In the rows, zero is written as 128.
A single turn carries every row of the set below to another of its rows. Some are shown first; where does it send the rows asked next?
Tem: [136  94 142 135 148 145  99 165 158 137 121 141 141 116 114 125 105 126
 135 100  86 139 137]
sak: [165 139 120 104 150 144 129  99 123 103 169 125 131 127 114 132 167 125
 114 184 150 119 100]
fova: [161 129 115 120 121 115 115 170 150 122 128 114 133  93  86 104  80 130
 160 114 107 150 132]
Fepar: [158 143 125 112 136 133 110 157 152 107 126 122 146  93  74  92  94 124
 161 133 113 166 132]
pim: [162 138 134  96 135 136 119 128 170 142 110 141 135  79  75 105  90 109
 147 133 105 150 128]
rez: [124 104 140 119 161 149  86 149 161 129 134 151 142 104  88  98 126 115
 121 112 114 163 144]
Munof: [171 143 148 124 155 155 129 122 176 124 115 146 145  88  92 120 106 124
 157 131  95 154 146]
Muf: [103 133 120  84 115  99 144 113 126 129 132 113 113 141 147 140 148 132
 113 128 158 114  95]
fos: [153 126 123  79 141 115 184  88 118 140 150 116 102 132 122 116 131 139
 150 120 160 115  81]
dal: [144 134 134  82 157 137 179  81 124 117 139 124 112 143 120 111 143 133
 152 137 159 129  81]
Ruker: [159 107 138 121 158 146 120 154 158 134 156 150 148  84  81 112 122 150
 139 108 111 149 164]
mamoz: [143 123 119 137 126 122  99 172 152 116 115 113 130 112 108 107  84 116
 152 105 101 153 128]
Nuku: [122 119 125 104 150 122 157  89 127 129 139 116  93 156 146 114 143 120
 130 107 165 127  80]
tivip: [149 127 116  90 120 113 180 121 106 131 142 106  94 138 142 137 150 140
 133 117 131 106  90]
zit: [143 130 147 105 127 125 107 150 147 141  89 138 129  98  71 112  82 117
 131 151 122 148 114]
ses: [149 114 129 130 121 102 106 164 146 159 123 131 113  89  87 120  85 133
 114 109 139 138 138]
ritid: [162 129 118 138 155 143 125 108 126 103 167 122 123 143 142 150 170 130
 112 161 136 110 108]
nof: [155 110 152 116 154 161 121 155 155 125 119 147 157 102  92 123 107 137
 154 128  78 141 137]
simog: [152 136 125 108 147 136 185 110 112 109 157 114 104 140 143 134 176 150
 131 122 139 122 113]
Miga: [155 131 121 151 150 133 109 164 159 103 145 121 137 101 100 102 109 135
 151 101 118 167 161]
nebi: [122 127 121  96 131 125 154 112 113 119 131 112  90 157 152 126 163 118
 116 123 139 123  85]
topep: [116 144 132 112 144 127 164 101 129 104 145 123 127 139 156 148 177 155
 125 129 152 121 124]
nonef: [158 142 133 137 150 145 115 158 156  93 124 122 146 105  93 106 106 131
 166 128 105 167 146]
Fevel: [124 139 124  77 110 103 168 115 118 128 126 115 121 133 142 152 140 146
 136 139 141 100  91]
dor: [148 119 102 107 126 116 106 115 120 130 156 116 107 137 130 136 146 108
  94 157 148 102  85]
Gup: [120 156 137  82 140 130 169  93 128 100 143 126 135 131 128 134 174 151
 131 153 159 126 113]
fefer: [149 131 138 112 167 143 185  83 129 113 149 121 110 146 140 125 153 145
 151 117 152 127  97]
Zotig: [137 105 139  88 139 139 100 152 153 139 121 147 147  96  72  98 102 118
 137 130 105 153 122]
Nepo: [129 132 153 153 164 144  93 140 157 113 112 147 129 111  96 111 123 123
 108 129 138 171 150]
gok: [163 121 125 112 125 116 115 142 170 160 120 130 122  82  93 120  80 116
 140 104 104 135 132]
Kese: [138 150 126  69 120 111 180 103 120 123 146 120 128 117 121 142 153 157
 139 147 155 112 107]
bapot: [150  94 126 110 131 123 110 166 154 160 145 139 134  86  86 113  97 135
 134  98 107 135 141]
vapi: [144 116 130 141 135 129  99 140 177 147 106 133 120 106 119 124  90 105
 129  93  97 141 133]
libip: [147 139 114  65 127 119 175 107 107 125 153 116  99 128 116 114 158 135
 130 139 156 121  92]
Sut: [127 131 114  98 141 121 160 107 114 117 163 116  90 141 135 114 180 133
 111 114 162 132 109]
kel: [158 118 101 133 135 118 119 115 125 124 183 116 109 131 137 145 160 129
  98 139 153 105 111]
raso: [167 122 112 104 121 124 130 119 114 127 148 113 120 134 131 155 134 123
 119 172 125  91  77]
depa: [136 123 124 114 160 126 171  85 130 126 163 121  98 143 141 115 154 139
 133 102 173 130 103]
siga: [140 146 131  82 144 141 177 103 112 102 135 121 110 148 132 123 170 131
 135 148 137 128  91]
gena: [134 125 131 143 155 138  92 127 183 134 125 142 122 100 106 109 115 104
 120  97 123 163 154]
Nanip: [110 134 117 107 129 103 153 112 129 122 155 116 110 135 152 143 166 148
 110 112 167 118 120]
vikef: [169 138 147 136 158 136 130 143 152 124 140 147 135  82  71 114 120 154
 129 132 141 158 167]
Peg: [139 116 122 101 139 117 175  98 120 139 133 112  98 150 146 128 126 131
 145 108 147 109  74]
nogir: [184 133 112  95 130 124 144 110 116 122 173 119 127 114 109 143 146 138
 123 176 141  99  98]
Mozer: [135 127 118 142 138 126  89 164 157 109 131 118 128 109 101  95 103 113
 138  99 124 170 144]
gedo: [142 114 146 168 141 128 106 161 152 136 109 134 118 117 120 140 101 134
 116 103 114 139 147]
Bidon: [174 137 158 129 143 142 139 148 145 124 101 141 144  93  82 135  93 149
 150 149 102 138 139]
nogob: [166 134 137 143 163 145 120 125 182 128 140 143 133  84  95 115 119 129
 137 104 115 159 168]

zit moves to Bidon
Fevel moves to Kese
Now these:
Munof moves to nogob
Tem moves to bapot
nogir moves to sak
Miga moves to Mozer
siga moves to simog
dal moves to fefer

A single turn carries every row of the set below to another of its rows. Some are shown first; where does it send the rows asked next?
nerur: [106 133 124 129 215 125 125 109 111 144 120 125 156 121 129 102 140 104
 132 148 135 132 125 129]
Boza: [149 140 138 134 150 127  45 132 140 140 154 134 123 123 134 156 129 150
 125 105 127 124 132 125]
zeru: [166 135 130 113 186 138  91 131 162 146 118 144 126 109 155 156 125 140
 100 127 144 146 139 110]
tokis: [155 142 135 136  86 130  70 116 129 116 133 120 138 123 109 134 119 112
 167 141 128 118 127 130]
duvuf: [134 129 113 131 119 138 123 138 129 143  99 151 137 112 130 105 156  88
  77 143  87 129 122 141]
siv: [107 138 143 130 160 107 167 153 117 133 137 122 127 123  93 126 125 191
 157 124 151 130 129 133]
Figiv: [132 141 121 138 113 123 110 146 109 161 110 139 132 126 132  82 161  92
  84 116 106 115 124 132]
mamu: [ 88 100 128 148 186 137 132 113 104 121 110 102 168 108 125 138 146 116
 125 146 113 126 125 144]
koto: [122 122 143 139 102 138 124 131 120 148  89 149 137 132 130 108 162 107
  79 117 104 113 117 156]
faner: [ 87 122 145 140 182 120  97 111  92 133 135 121 153 135 111 119 136 118
 143 126 121 120 108 155]
laz: [131 134 118 126 168 117 208 119 150 161 139 129 131 123 123 130 136 124
 144 102 146 136 129 132]
siset: [131 150 130 124 156 122 162 135 122 135 165 165 123 147  91 141 126 129
 165 111 110 142 128 165]
nifal: [141 104 135 144 144 139  89 133 150 133 115 103 137 101 149 184 138 156
 103 108 135 122 138 118]
busi: [111 142 100 118 161  97 154 144 143 134 159 109 132  93  88 121 111 157
 161 141 135 141 113 119]
Tebun: [119 131 105 166 132 126 178 128 131 130 161 111 143 112 105 146 150 134
 164 110 105 117 150 141]
les: [111 139 125 132 158 120 167 113 156 108 138 140 140 103  88 135 128 181
 157 157 131 133 123 143]
kes: [153 110 135 129 102 135 134 140 127 133  82  79 143 108 139 148 119 111
 135 133 156 125 139 105]
valod: [180 155 157 106 140 143 119 123 131 132  90 156 126 140 130 121 112 114
 139 155 161 143 145 119]
Rano: [172 153 141 113  96 125 127 142 141 104 138 160 122 143 129  96 118 153
  98 118 133 143 148 118]
Poko: [164 124 123 108  90 118 155 156 146 110 122 120 127 117 141 118 113 136
  86 113 135 150 138 102]
mugiz: [152 130 124 127  62 115 120 126 158  94 147 126 135 120 123 117 123 146
 104 113 119 131 128 122]

valod moves to kes
duvuf moves to koto
faner moves to nerur
Now these:
les moves to siv
nifal moves to Boza
siset moves to laz
Poko moves to mugiz

